In the data rows, the value 128 means zero.
Every row has a hidden score. How much higher is the second row's score than the first row's in each pair? 20 means about the same, 40 much higher and 0 much lower. The score is a weighted sum of the row's numbers plus the product of two more (or one squared), each taken from its middle value.
[150, 98, 117, 101, 99, 106, 99, 97, 104, 137, 119, 108, 114, 115, 104, 145]
[100, 98, 136, 99, 106, 119, 147, 143, 152, 140, 151, 123, 113, 108, 104, 123] >> 19
[100, 159, 179, 99, 102, 120, 128, 109, 175, 122, 103, 163, 114, 98, 178, 158]
[136, 210, 102, 219, 119, 225, 98, 201, 96, 98, 98, 108, 208, 142, 191, 126] >> 28
[109, 116, 123, 105, 103, 126, 104, 113, 140, 133, 113, 106, 121, 98, 126, 125]
[104, 120, 101, 137, 154, 110, 131, 111, 116, 144, 153, 127, 110, 166, 106, 99] >> 28
[100, 98, 128, 99, 103, 99, 105, 155, 142, 114, 146, 101, 113, 98, 102, 99]
[100, 183, 170, 115, 110, 114, 130, 97, 167, 112, 98, 157, 117, 113, 174, 125] >> 24
[106, 116, 103, 126, 104, 99, 98, 131, 123, 174, 190, 106, 109, 180, 103, 99]
[129, 121, 109, 99, 110, 100, 100, 97, 104, 142, 121, 113, 111, 127, 104, 110] >> 14
[125, 198, 116, 206, 127, 212, 131, 156, 96, 103, 98, 115, 146, 111, 205, 133]
[100, 134, 176, 99, 101, 99, 155, 146, 139, 119, 124, 157, 116, 108, 102, 114] >> 31
[183, 151, 101, 129, 232, 99, 98, 97, 96, 121, 98, 101, 108, 161, 161, 99]
[153, 100, 101, 99, 127, 102, 126, 97, 98, 98, 119, 110, 109, 139, 104, 126] >> 24
[175, 127, 119, 193, 106, 188, 133, 131, 117, 110, 98, 101, 205, 98, 155, 110]
[161, 179, 115, 137, 100, 107, 98, 97, 96, 98, 98, 101, 116, 98, 194, 116] >> 23
[151, 98, 117, 115, 105, 126, 108, 103, 101, 130, 122, 110, 117, 98, 104, 119]
[175, 134, 103, 193, 148, 192, 120, 144, 96, 117, 98, 102, 217, 134, 155, 103] >> 22
[167, 163, 110, 142, 108, 125, 118, 97, 107, 118, 98, 101, 117, 129, 184, 120]
[114, 99, 118, 117, 99, 106, 98, 143, 135, 128, 124, 101, 114, 123, 104, 131] >> 12
[100, 98, 118, 99, 99, 111, 131, 97, 183, 189, 184, 115, 116, 98, 104, 142]
[156, 207, 102, 147, 114, 124, 105, 97, 96, 102, 98, 115, 116, 125, 204, 137] >> 23
[100, 98, 161, 102, 144, 123, 170, 143, 158, 98, 138, 147, 116, 98, 105, 154]
[101, 109, 105, 99, 106, 144, 98, 218, 121, 98, 178, 107, 110, 140, 102, 99] >> 28
[105, 98, 137, 113, 105, 99, 152, 104, 162, 142, 158, 141, 110, 143, 104, 164]
[151, 98, 111, 104, 123, 122, 109, 97, 105, 135, 117, 104, 116, 107, 103, 118] >> 20
[100, 98, 112, 99, 122, 99, 114, 174, 125, 149, 197, 101, 108, 167, 102, 116]
[183, 144, 105, 185, 117, 161, 98, 144, 96, 98, 98, 109, 234, 141, 144, 99] >> 34
[133, 117, 101, 130, 172, 119, 144, 112, 96, 103, 114, 111, 111, 137, 105, 113]
[174, 116, 123, 160, 102, 157, 133, 97, 134, 144, 98, 101, 169, 98, 158, 113] >> 20
[100, 98, 150, 99, 147, 131, 200, 118, 155, 105, 154, 154, 115, 103, 104, 175]
[116, 106, 107, 139, 129, 120, 112, 182, 98, 98, 119, 106, 108, 138, 104, 132] >> 22
[178, 144, 102, 123, 243, 108, 105, 97, 96, 120, 98, 104, 112, 118, 159, 99]
[100, 98, 191, 99, 107, 139, 199, 122, 192, 100, 150, 172, 120, 98, 103, 213] >> 11
[103, 111, 141, 99, 99, 99, 115, 121, 146, 135, 151, 137, 111, 122, 103, 122]
[100, 98, 143, 117, 128, 138, 191, 104, 166, 154, 161, 157, 117, 117, 106, 155] >> 19
[103, 158, 207, 122, 112, 126, 171, 152, 154, 98, 108, 185, 110, 135, 104, 181]
[176, 109, 109, 148, 197, 139, 128, 97, 101, 158, 98, 121, 152, 103, 156, 130] >> 13
[172, 143, 115, 175, 140, 198, 135, 141, 96, 126, 98, 111, 192, 100, 167, 104]
[102, 158, 198, 109, 109, 99, 153, 129, 166, 98, 112, 179, 110, 147, 102, 179] >> 36
[176, 170, 115, 201, 130, 180, 123, 150, 96, 98, 98, 101, 207, 110, 163, 99]
[125, 139, 102, 113, 138, 99, 106, 100, 96, 104, 107, 104, 109, 152, 119, 104] >> 21
[103, 131, 144, 116, 108, 120, 141, 154, 139, 98, 119, 140, 110, 145, 102, 107]
[101, 98, 124, 99, 103, 115, 98, 138, 146, 201, 201, 107, 113, 154, 105, 141] >> 21
[100, 154, 156, 162, 160, 161, 192, 161, 133, 98, 101, 169, 113, 164, 103, 132]
[100, 98, 108, 99, 108, 100, 112, 108, 149, 158, 170, 111, 113, 124, 103, 117] >> 18
[140, 99, 102, 107, 144, 99, 110, 120, 96, 131, 122, 110, 108, 140, 105, 126]
[101, 133, 173, 146, 107, 171, 147, 184, 138, 115, 105, 159, 112, 138, 104, 125] >> 14
[100, 98, 148, 99, 122, 113, 149, 119, 181, 134, 183, 169, 115, 98, 104, 161]
[137, 102, 112, 110, 99, 108, 103, 102, 130, 123, 116, 105, 115, 109, 103, 109] >> 26
[159, 208, 101, 226, 117, 179, 98, 147, 96, 101, 98, 115, 178, 170, 184, 99]
[105, 126, 155, 133, 115, 99, 141, 141, 143, 98, 124, 150, 110, 154, 105, 138] >> 19
[138, 106, 111, 99, 99, 109, 98, 106, 118, 121, 119, 110, 115, 113, 104, 112]
[103, 116, 101, 125, 155, 101, 126, 105, 129, 146, 158, 110, 110, 164, 103, 99] >> 23
[177, 98, 106, 120, 241, 115, 106, 97, 96, 163, 123, 115, 111, 128, 105, 142]
[180, 159, 105, 222, 99, 202, 98, 160, 108, 132, 98, 106, 217, 150, 165, 119] >> 23
[100, 113, 121, 107, 129, 110, 137, 128, 119, 149, 151, 137, 111, 138, 106, 99]
[108, 126, 101, 138, 99, 99, 117, 97, 147, 196, 179, 112, 108, 163, 102, 99] >> 24
[184, 175, 103, 166, 113, 99, 98, 97, 96, 100, 98, 110, 123, 144, 174, 99]
[181, 142, 101, 129, 230, 106, 120, 97, 96, 157, 98, 113, 110, 145, 165, 104] >> 21
[100, 113, 183, 109, 99, 149, 151, 164, 156, 123, 125, 168, 116, 98, 105, 166]
[144, 102, 102, 122, 188, 132, 144, 113, 98, 130, 124, 108, 114, 130, 104, 124] >> 27
[100, 98, 120, 113, 129, 130, 163, 113, 144, 145, 156, 146, 115, 127, 105, 145]
[100, 98, 110, 99, 141, 133, 138, 123, 144, 158, 170, 117, 116, 107, 105, 128] >> 17
[101, 114, 167, 109, 99, 106, 129, 140, 156, 114, 129, 169, 112, 138, 104, 162]
[181, 159, 101, 215, 129, 191, 109, 135, 96, 98, 98, 126, 209, 142, 160, 132] >> 21
[100, 113, 197, 106, 115, 121, 181, 144, 182, 99, 129, 172, 115, 98, 104, 197]
[100, 144, 111, 106, 137, 99, 104, 132, 150, 98, 106, 103, 114, 110, 154, 105] >> 25
[182, 153, 111, 131, 99, 99, 98, 97, 98, 102, 98, 101, 113, 116, 169, 108]
[169, 119, 115, 138, 129, 136, 138, 97, 132, 127, 98, 101, 123, 98, 169, 128] >> 30
[176, 121, 113, 160, 172, 176, 109, 123, 96, 137, 98, 128, 216, 101, 146, 132]
[100, 160, 222, 118, 117, 190, 212, 165, 164, 101, 99, 216, 117, 98, 123, 232] >> 10
[177, 136, 118, 182, 99, 194, 106, 135, 99, 115, 98, 113, 214, 98, 151, 117]
[169, 138, 119, 156, 111, 191, 111, 131, 121, 113, 98, 111, 172, 98, 175, 147] >> 21
[100, 98, 145, 99, 140, 101, 157, 136, 140, 98, 140, 145, 109, 131, 103, 150]
[141, 98, 124, 99, 198, 145, 136, 97, 127, 166, 134, 114, 121, 98, 107, 128] >> 17
[145, 106, 101, 105, 134, 110, 118, 116, 97, 109, 121, 110, 111, 142, 104, 118]
[178, 184, 101, 196, 109, 154, 102, 117, 96, 117, 98, 117, 164, 139, 174, 99] >> 16
[102, 178, 203, 113, 109, 134, 183, 143, 147, 98, 98, 212, 110, 143, 117, 203]
[133, 212, 106, 200, 111, 196, 98, 142, 96, 116, 98, 123, 146, 130, 201, 122] >> 11
[180, 149, 111, 147, 113, 112, 106, 97, 96, 110, 98, 109, 151, 110, 164, 113]
[102, 102, 111, 106, 122, 99, 109, 171, 140, 125, 178, 136, 109, 165, 104, 100] >> 20
[181, 176, 104, 155, 123, 107, 98, 97, 96, 98, 98, 105, 124, 133, 176, 102]
[131, 111, 115, 102, 112, 99, 98, 129, 96, 119, 119, 106, 113, 98, 107, 99] >> 16
[135, 98, 107, 99, 136, 115, 109, 97, 109, 139, 121, 105, 115, 114, 104, 99]
[103, 116, 164, 99, 102, 99, 138, 115, 132, 127, 142, 167, 111, 135, 104, 144] >> 26
[100, 98, 174, 118, 99, 149, 187, 141, 190, 145, 146, 165, 121, 98, 106, 178]
[100, 98, 117, 99, 139, 106, 149, 137, 153, 124, 159, 104, 111, 110, 103, 132] >> 22
[100, 100, 122, 113, 138, 128, 132, 115, 128, 161, 161, 148, 113, 132, 108, 145]
[171, 105, 127, 132, 176, 156, 106, 102, 116, 117, 98, 109, 190, 98, 148, 141] >> 18
[100, 98, 136, 110, 110, 156, 157, 146, 152, 131, 151, 143, 121, 98, 106, 127]
[100, 144, 219, 102, 100, 139, 190, 149, 180, 105, 112, 206, 114, 109, 114, 226] >> 15
[100, 110, 107, 123, 104, 108, 102, 120, 149, 138, 153, 110, 115, 130, 102, 99]
[179, 158, 110, 199, 99, 162, 115, 118, 114, 105, 98, 101, 171, 118, 171, 119] >> 20
[100, 98, 121, 106, 112, 116, 136, 131, 160, 131, 156, 128, 114, 110, 105, 124]
[179, 126, 116, 128, 192, 102, 101, 97, 96, 151, 98, 101, 152, 108, 152, 99] >> 20
[103, 111, 110, 126, 99, 105, 100, 147, 133, 187, 194, 113, 114, 138, 102, 99]
[100, 127, 195, 99, 137, 115, 184, 147, 121, 109, 123, 192, 112, 119, 106, 202] >> 29
[146, 98, 118, 99, 195, 132, 125, 97, 102, 165, 130, 109, 115, 100, 105, 117]
[115, 98, 114, 102, 113, 134, 123, 171, 109, 209, 199, 113, 116, 193, 104, 125] >> 25
[180, 124, 101, 162, 224, 125, 116, 97, 96, 110, 98, 110, 169, 138, 151, 111]
[102, 109, 103, 99, 126, 99, 104, 107, 139, 174, 192, 136, 108, 155, 103, 104] >> 19
[161, 177, 110, 197, 108, 211, 135, 146, 96, 111, 98, 114, 183, 99, 178, 106]
[100, 126, 190, 113, 148, 130, 194, 146, 165, 98, 117, 178, 117, 111, 104, 169] >> 21
[183, 146, 101, 152, 217, 99, 98, 97, 96, 105, 98, 104, 161, 154, 150, 102]
[100, 99, 104, 116, 129, 111, 142, 121, 156, 149, 163, 104, 114, 121, 103, 101] >> 16
[183, 180, 101, 158, 119, 105, 100, 97, 96, 104, 98, 109, 111, 144, 179, 102]
[100, 98, 128, 105, 129, 99, 141, 148, 155, 107, 142, 118, 114, 125, 105, 109] >> 12
[140, 98, 108, 112, 143, 134, 143, 130, 96, 135, 127, 120, 113, 116, 105, 142]
[135, 98, 129, 99, 99, 121, 98, 113, 125, 151, 129, 102, 120, 98, 103, 108] >> 14
[100, 116, 172, 105, 143, 126, 195, 114, 162, 98, 137, 191, 116, 109, 105, 225]
[100, 98, 170, 99, 113, 117, 174, 124, 174, 105, 145, 158, 113, 109, 102, 183] >> 20
[104, 148, 165, 136, 130, 145, 164, 162, 119, 110, 108, 176, 110, 163, 105, 151]
[175, 149, 114, 162, 105, 150, 121, 97, 121, 114, 98, 104, 147, 101, 172, 117] >> 22
[100, 113, 213, 99, 161, 138, 221, 138, 157, 98, 129, 199, 116, 98, 106, 239]
[101, 98, 140, 128, 101, 136, 177, 175, 174, 120, 171, 167, 114, 144, 104, 134] >> 32
[145, 206, 101, 216, 152, 237, 119, 201, 96, 98, 98, 117, 223, 144, 181, 107]
[137, 227, 101, 166, 141, 138, 98, 102, 96, 98, 98, 101, 111, 133, 199, 99] >> 16
[100, 120, 181, 99, 110, 99, 147, 149, 149, 98, 130, 148, 113, 105, 102, 139]
[101, 164, 119, 124, 103, 118, 106, 97, 140, 146, 114, 108, 114, 120, 150, 99] >> 21
[101, 106, 104, 112, 115, 105, 105, 146, 129, 107, 143, 107, 113, 129, 102, 111]
[175, 154, 101, 158, 255, 115, 128, 97, 96, 113, 98, 101, 139, 136, 155, 99] >> 20
[123, 219, 101, 194, 140, 214, 102, 180, 96, 98, 98, 101, 174, 136, 199, 99]
[100, 116, 214, 99, 99, 112, 184, 126, 183, 128, 133, 195, 116, 105, 105, 219] >> 24
[103, 106, 102, 114, 99, 99, 126, 104, 168, 163, 170, 104, 111, 143, 103, 99]
[113, 135, 101, 148, 110, 129, 118, 126, 121, 127, 111, 109, 116, 139, 135, 103] >> 20
[102, 148, 213, 99, 108, 99, 165, 117, 165, 98, 119, 210, 108, 137, 110, 235]
[181, 155, 116, 146, 100, 117, 98, 97, 96, 122, 98, 111, 130, 117, 174, 127] >> 11
[100, 177, 153, 151, 113, 141, 136, 116, 173, 131, 98, 183, 118, 126, 184, 103]
[176, 144, 114, 143, 122, 119, 121, 97, 112, 114, 98, 102, 113, 116, 181, 138] >> 33
[120, 106, 115, 100, 132, 124, 114, 106, 129, 116, 115, 106, 115, 110, 113, 126]
[112, 98, 120, 124, 115, 156, 149, 138, 119, 166, 126, 114, 118, 98, 105, 108] >> 20
[174, 106, 114, 180, 177, 164, 124, 114, 120, 129, 98, 101, 201, 103, 151, 130]
[100, 98, 113, 99, 105, 118, 128, 115, 164, 160, 172, 107, 116, 98, 102, 121] >> 19
[100, 98, 165, 101, 100, 120, 178, 121, 181, 124, 154, 150, 116, 98, 104, 166]
[147, 98, 109, 113, 160, 121, 130, 119, 96, 113, 123, 120, 113, 121, 108, 142] >> 25
[124, 208, 109, 212, 133, 248, 123, 201, 96, 117, 98, 115, 202, 115, 195, 114]
[100, 162, 139, 107, 167, 123, 144, 97, 172, 98, 112, 132, 115, 107, 178, 107] >> 20
[142, 98, 108, 123, 117, 120, 120, 133, 108, 129, 126, 103, 112, 122, 103, 121]
[121, 125, 101, 141, 151, 142, 140, 117, 105, 125, 112, 116, 117, 129, 118, 104] >> 17
[102, 98, 104, 117, 101, 108, 130, 97, 168, 195, 177, 107, 112, 134, 103, 106]
[122, 98, 113, 106, 114, 147, 114, 143, 104, 237, 198, 125, 120, 194, 105, 131] >> 22
[160, 187, 101, 177, 132, 136, 100, 97, 96, 98, 98, 102, 125, 140, 188, 99]
[100, 98, 120, 111, 118, 150, 128, 175, 136, 164, 193, 135, 119, 98, 105, 126] >> 16
[100, 98, 115, 99, 108, 100, 98, 132, 140, 197, 196, 102, 113, 154, 104, 120]
[100, 120, 197, 106, 144, 157, 188, 176, 150, 115, 113, 168, 113, 103, 105, 164] >> 10
[140, 98, 120, 111, 117, 150, 121, 99, 105, 170, 131, 126, 120, 98, 107, 140]
[150, 195, 110, 177, 104, 164, 102, 106, 97, 108, 98, 106, 127, 100, 192, 99] >> 20
[106, 106, 151, 127, 106, 101, 168, 102, 154, 130, 148, 166, 109, 163, 104, 175]
[105, 115, 101, 136, 122, 206, 116, 227, 96, 151, 184, 126, 113, 179, 106, 99] >> 16
[134, 224, 101, 228, 140, 173, 121, 124, 96, 98, 98, 103, 126, 142, 204, 99]
[155, 98, 114, 99, 174, 114, 102, 97, 110, 137, 116, 101, 116, 112, 102, 177] >> 17
[100, 100, 125, 128, 132, 141, 153, 154, 158, 98, 135, 131, 119, 125, 105, 99]
[162, 103, 101, 119, 130, 103, 111, 100, 96, 128, 122, 101, 111, 144, 103, 113] >> 19
[175, 118, 138, 145, 99, 118, 98, 97, 141, 128, 98, 101, 139, 98, 169, 134]
[132, 98, 101, 108, 132, 99, 121, 107, 118, 255, 195, 105, 109, 255, 105, 120] >> 35
[125, 98, 101, 123, 119, 122, 126, 134, 131, 217, 195, 106, 113, 243, 103, 120]
[183, 154, 101, 154, 226, 99, 98, 97, 96, 111, 98, 101, 135, 158, 154, 99] >> 15
[100, 106, 161, 99, 113, 105, 135, 157, 155, 98, 129, 136, 114, 98, 102, 134]
[100, 98, 115, 108, 99, 120, 108, 132, 129, 178, 161, 128, 116, 116, 107, 122] >> 22
[183, 181, 101, 141, 156, 99, 98, 97, 96, 98, 98, 101, 127, 150, 161, 99]
[100, 98, 143, 105, 118, 124, 172, 119, 167, 125, 156, 133, 116, 98, 102, 143] >> 17
[129, 118, 119, 99, 108, 99, 98, 105, 119, 98, 113, 101, 113, 98, 104, 105]
[113, 98, 133, 99, 101, 126, 110, 153, 114, 246, 202, 113, 120, 162, 106, 136] >> 32
[100, 112, 162, 111, 137, 139, 192, 142, 142, 115, 134, 169, 114, 122, 105, 164]
[100, 98, 110, 99, 104, 99, 120, 121, 162, 165, 166, 102, 112, 125, 103, 110] >> 22
[100, 151, 132, 107, 121, 129, 116, 135, 160, 114, 114, 168, 114, 132, 157, 119]
[102, 131, 212, 107, 103, 99, 203, 97, 174, 124, 137, 217, 112, 131, 105, 251] >> 31
[100, 105, 136, 99, 116, 99, 130, 124, 144, 152, 183, 161, 114, 120, 105, 124]
[103, 101, 117, 140, 99, 126, 98, 181, 142, 98, 119, 101, 115, 101, 102, 105] >> 23
[100, 114, 173, 118, 110, 125, 165, 147, 161, 98, 133, 153, 117, 98, 104, 154]
[100, 101, 157, 99, 125, 119, 153, 147, 140, 101, 138, 135, 117, 98, 102, 99] >> 21
[179, 165, 113, 172, 104, 145, 106, 97, 96, 129, 98, 104, 134, 110, 175, 99]
[188, 144, 101, 148, 213, 99, 98, 97, 96, 164, 98, 110, 127, 168, 155, 106] >> 20
[100, 116, 188, 116, 122, 184, 187, 176, 159, 141, 122, 173, 122, 98, 107, 143]
[180, 148, 110, 182, 105, 140, 99, 102, 102, 111, 98, 106, 173, 124, 162, 103] >> 27
[104, 100, 154, 131, 99, 129, 164, 176, 159, 130, 162, 185, 113, 149, 104, 141]
[102, 115, 108, 116, 150, 109, 98, 168, 111, 98, 115, 102, 110, 119, 103, 112] >> 16
[100, 98, 119, 109, 99, 100, 100, 148, 162, 123, 150, 101, 117, 102, 104, 110]
[138, 109, 103, 120, 141, 111, 114, 125, 96, 116, 120, 110, 110, 134, 103, 100] >> 23
[103, 166, 118, 101, 111, 99, 98, 97, 135, 98, 109, 128, 107, 148, 158, 110]
[182, 132, 102, 118, 228, 99, 125, 97, 96, 149, 98, 102, 108, 145, 162, 109] >> 26
[171, 154, 124, 114, 120, 133, 121, 97, 101, 144, 98, 107, 119, 98, 196, 177]
[171, 149, 115, 157, 129, 138, 118, 97, 99, 138, 98, 110, 145, 98, 165, 99] >> 17
[158, 194, 107, 188, 99, 168, 98, 128, 96, 104, 98, 114, 160, 120, 185, 99]
[100, 110, 160, 99, 156, 109, 173, 131, 136, 98, 133, 152, 113, 103, 102, 143] >> 21
[104, 98, 111, 100, 108, 99, 101, 97, 130, 232, 197, 119, 108, 174, 106, 134]
[181, 151, 104, 172, 99, 150, 107, 98, 96, 136, 98, 114, 170, 121, 163, 99] >> 8
[100, 98, 152, 99, 105, 116, 156, 138, 171, 99, 146, 135, 115, 98, 102, 145]
[178, 125, 116, 141, 157, 114, 100, 97, 96, 132, 98, 105, 151, 98, 156, 112] >> 20
[100, 98, 119, 99, 132, 122, 142, 168, 127, 116, 136, 117, 111, 127, 104, 123]
[171, 180, 101, 192, 112, 131, 98, 115, 112, 98, 98, 101, 154, 165, 178, 100] >> 21
[182, 162, 101, 165, 104, 139, 98, 97, 96, 99, 98, 114, 161, 127, 165, 100]
[109, 109, 101, 132, 112, 112, 98, 169, 98, 168, 191, 115, 109, 218, 103, 119] >> 26
[180, 144, 106, 125, 189, 108, 98, 97, 96, 137, 98, 113, 118, 133, 162, 112]
[182, 169, 101, 156, 127, 115, 107, 97, 96, 103, 98, 116, 113, 148, 178, 111] >> 28
[124, 99, 107, 120, 119, 108, 98, 115, 137, 209, 191, 101, 115, 229, 102, 99]
[179, 147, 104, 175, 165, 120, 103, 97, 114, 98, 98, 101, 174, 124, 151, 99] >> 13
[149, 217, 115, 123, 100, 99, 98, 97, 135, 98, 98, 101, 112, 127, 212, 187]
[179, 127, 114, 184, 99, 172, 106, 125, 111, 124, 98, 101, 211, 104, 147, 99] >> 21
[168, 104, 130, 149, 195, 178, 149, 111, 106, 148, 98, 110, 198, 98, 150, 122]
[100, 98, 115, 99, 99, 149, 140, 122, 154, 182, 170, 127, 120, 98, 104, 113] >> 19
[100, 98, 178, 99, 104, 115, 168, 140, 149, 123, 140, 170, 117, 98, 106, 173]
[165, 176, 102, 200, 122, 206, 98, 176, 96, 98, 98, 103, 224, 130, 166, 99] >> 24
[162, 172, 110, 179, 142, 171, 131, 112, 96, 116, 98, 115, 147, 106, 184, 117]
[100, 197, 186, 104, 99, 99, 109, 111, 187, 98, 98, 189, 115, 100, 191, 116] >> 18
[100, 98, 130, 101, 119, 107, 143, 151, 165, 146, 189, 141, 110, 124, 105, 121]
[173, 167, 103, 197, 111, 233, 111, 197, 96, 113, 98, 115, 253, 131, 161, 114] >> 21
[156, 194, 101, 196, 114, 193, 126, 115, 96, 121, 98, 125, 147, 121, 188, 99]
[130, 98, 122, 101, 99, 137, 115, 129, 122, 138, 127, 109, 118, 98, 105, 127] >> 21
[134, 99, 101, 107, 137, 99, 103, 97, 123, 138, 119, 103, 110, 153, 104, 108]
[157, 106, 108, 125, 167, 155, 136, 105, 96, 148, 123, 121, 119, 108, 105, 99] >> 21
[100, 202, 188, 141, 115, 109, 116, 136, 170, 123, 98, 250, 112, 115, 216, 133]
[134, 194, 113, 172, 102, 178, 134, 121, 124, 98, 98, 101, 119, 98, 200, 118] >> 28
[162, 127, 106, 131, 101, 110, 119, 101, 96, 155, 120, 111, 112, 124, 102, 99]
[180, 139, 101, 153, 167, 116, 98, 97, 96, 132, 98, 111, 142, 125, 159, 102] >> 18
[100, 140, 123, 105, 132, 116, 116, 119, 134, 98, 107, 111, 116, 98, 151, 137]
[104, 171, 114, 123, 123, 99, 98, 113, 112, 98, 101, 117, 106, 144, 154, 99] >> 26
[158, 178, 114, 177, 130, 162, 117, 124, 96, 98, 98, 101, 156, 99, 181, 99]
[105, 184, 200, 130, 119, 114, 168, 145, 143, 98, 98, 200, 107, 156, 114, 186] >> 38
[105, 100, 140, 99, 122, 99, 150, 103, 156, 129, 156, 147, 105, 160, 105, 174]
[100, 109, 165, 99, 135, 127, 179, 131, 138, 123, 136, 181, 113, 132, 106, 181] >> 18
[100, 98, 116, 106, 124, 121, 137, 133, 151, 131, 150, 120, 115, 122, 103, 99]
[182, 138, 111, 196, 110, 155, 101, 125, 96, 141, 98, 106, 205, 129, 154, 116] >> 30
[105, 98, 105, 125, 99, 99, 124, 97, 170, 177, 175, 108, 110, 149, 104, 119]
[100, 98, 167, 99, 153, 145, 213, 130, 174, 117, 152, 169, 118, 98, 107, 188] >> 16
[179, 117, 120, 134, 179, 99, 98, 97, 123, 157, 98, 101, 123, 103, 157, 115]
[100, 98, 138, 99, 102, 119, 163, 120, 194, 151, 167, 131, 113, 99, 104, 164] >> 18
[100, 98, 122, 99, 99, 109, 105, 108, 178, 152, 171, 108, 117, 98, 102, 104]
[103, 103, 105, 113, 99, 109, 116, 97, 165, 196, 185, 120, 113, 138, 104, 123] >> 23
[106, 131, 104, 112, 159, 99, 132, 163, 96, 108, 171, 146, 105, 174, 103, 99]
[100, 123, 187, 118, 106, 140, 203, 138, 188, 98, 128, 172, 120, 98, 102, 166] >> 16
[184, 185, 101, 178, 99, 117, 98, 97, 96, 98, 98, 101, 152, 141, 166, 99]
[177, 136, 108, 117, 220, 136, 124, 97, 96, 166, 98, 120, 116, 112, 173, 145] >> 23
[100, 140, 214, 99, 131, 99, 188, 139, 170, 98, 114, 188, 111, 113, 106, 199]
[173, 117, 104, 161, 241, 162, 148, 97, 96, 136, 98, 121, 181, 109, 153, 123] >> 12
[165, 110, 111, 99, 157, 99, 115, 100, 96, 99, 124, 101, 108, 113, 102, 115]
[176, 145, 112, 157, 120, 140, 114, 97, 96, 111, 98, 112, 147, 98, 169, 110] >> 18
[101, 194, 162, 145, 126, 99, 102, 164, 140, 98, 101, 249, 111, 132, 184, 99]
[100, 98, 122, 117, 113, 126, 113, 161, 144, 122, 136, 124, 118, 124, 105, 105] >> 21
[127, 198, 115, 185, 99, 218, 98, 202, 123, 98, 98, 101, 205, 98, 188, 108]
[100, 128, 141, 99, 108, 122, 118, 97, 176, 112, 122, 101, 117, 98, 155, 139] >> 22
[100, 98, 131, 99, 125, 181, 136, 221, 152, 108, 188, 116, 119, 98, 103, 117]
[100, 134, 221, 108, 119, 123, 220, 135, 184, 113, 122, 211, 115, 108, 114, 250] >> 9
